(in the rows, 128 means zero)
Each named turn below is shown by a few rows before and after it. Which turns, in which order, take the first row of each later pair to the second? The first pair is answered.
K91:
[152  96 121 150 117 109 138 144 130 135 157 170 134  97 131  46 104 138
  91 137]  ->  [136  71 115 138 101 100 121 133 125 167 171 152 165 117 147  98  87  96
 104 140]
[139 148 131 103 137 128 126 126 142 117 134 100 121 124 138 134 144 130
 139 111]  ->  [139 154 136 117 142 130 126 135 138 113 133 129 109 129 131 111 140 142
 120 110]
[170 133 132 164 154 140 129 144 112 126 130 185 134 134 127 101 108 166
 121 102]  ->  [154 107 125 156 135 128 106 136 108 161 143 175 164 155 139 145  84 126
 126 102]
[148 111 126 107 132 119 102 124 119 101 153 104  87 131 106 133 110 142
 107 162]  ->  [145 113 126 109 131 115  99 124 118 103 154 108  87 136 106 131 106 143
 103 162]
K493:
[151 148 143 106 157 125 140 119 150  99 131  88 111 106 120 107 159 155
 128 128]  ->  [134 148 149 137 153 123 122 138 134 112 144 150 111 133 113  77 143 158
  85 131]
[121 120 128 149 125 129 130 151  95 141 116 181 142 142 114 108 104 130
  88 133]  ->  [118  97 120 131 108 128 132 138  97 159 107 139 164 138 127 158  97  99
 118 139]
[137 120 103 135 121 139 151 122 112 135 111 124 121 117 123 148 123 117
 139 137]  ->  [140 130 105 127 130 142 156 122 117 123 109 121 113 108 123 138 134 129
 141 134]
[121 117 128 131 136 119 110 127 111 148 128 145 137 144 127 133 111 113
 119 122]  ->  [128 114 126 116 135 121 119 120 117 144 120 113 143 132 134 151 118 110
 141 123]
K258:
[127 113 131 100 106 122 163 117 142 121  87  65 119 111 138 155 145 111
 167 140]  ->  [137 124 131 130 110 134 186 136 128 108  63 107 104  99 121 105 142 139
 146 143]
[126 129 133 145 123 152 115 135 128 116 113 137 116 129 124 120 117 138
 112 131]  ->  [120 118 129 138 114 150 102 129 129 129 120 129 132 140 133 144 109 119
 122 132]
[130 118 120 153 147 162 105 149 136 147 130 139  98 105 112 122 119  72
 110 124]  ->  [130 120 120 137 148 156  97 139 144 147 139 117 101 105 120 137 125  66
 120 120]
K147:
[160 133 124 142 122 139 145 124 127  98 123 116  98 121 121  99 154 142
 114 125]  ->  [134 122 126 117 120 116 100 106 132 130 168 105 121 154 141 145 145 107
 114 121]
[110 122 116 206 148 153 204 184 137  96  44 105 138 109 130  74 135 150
 128 140]  ->  [ 80 122 122 119 167 109 121 132 180 129 139  21 167 142 178 182 149  93
 162 124]
[124 162 115 100  97 105 114  98 121 138 172 118 133 147 145 178 117 152
 153 115]  ->  [131 154 112 156  81 127 149 127  89 129 128 179 128 145 121 123  97 171
 121 124]
Then:
Between the rows of a pair lie 2 to 3 turns.
[118 119 147 139 153 152 131 136 138 114 157 139 101 119 119 109 145 134
 119 121]  ->  [105 100 143 131 137 144 116 128 135 139 165 121 125 134 131 150 134 100
 131 123]  K91, K91
[108 137  99  59 160 135 112 121 171 103 176  88 142 142 163 159 166 106
 131 142]  ->  [102 131 100 140 142 150 129 165 124 107 148 202 132 162 131  77 135 130
  65 152]  K258, K493
[122  74 140 163 109 161 180 154 143 137  92 118 133 104 134 192  96 112
 158 141]  ->  [143 111 153 138 143 164 188 147 170  95 100  96  98  78 132 165 135 151
 167 130]  K147, K493
[120 169 135 104 152 128 106 120 165  97 158 108  86 140 108 109 149 159
 112 119]  ->  [122 166 131 130 146 139 122 139 148  96 135 138  83 138  98  81 140 168
  97 126]  K147, K147
[121  67  99 141  85 140 155 129  97 159  77  99 169 132 132 184 100  75
 157 148]  ->  [104 104 122  84 128 105  86 100 139 152 171  76 158 153 152 203 134  77
 153 125]  K91, K493, K147
[138 125 118 128 124 109  92 138 152 166 169 124 125 157 144 116 123 110
  90 157]  ->  [156 120 108 159 115 134 144 159 134 145 113 135 114 129 121  80 121 132
  92 166]  K493, K147
[121  79 103 168 101 122 118 119  90 117 117 183 125 134 124 130 106 126
 117 142]  ->  [136 109 112 100 131 113 110  84 139  88 146  99 105 106 143 164 152 135
 164 128]  K258, K493
[ 94 126 133  97 124  86  54 154 138 155 178 109 133 163 140 162 137  99
 127 137]  ->  [131 167 140  87 156 108 101 160 162  93 144  83  86 109 124 108 182 160
 143 133]  K91, K91
[154 176 149 109 151 124 121 112 110 106 157 167  90 109 125 104 133 156
 143 104]  ->  [125 129 136 125 112 114 103 109  85 159 156 177 136 144 137 155  88  99
 141 116]  K493, K493
[119 147 151 115 144  97  87 137 137 126 172 175 120 151 131 103 130 135
  92 103]  ->  [146 139 135  74 139 113 128 115 160 113 132  76 126 102 139 155 149 126
 163 107]  K493, K493, K91
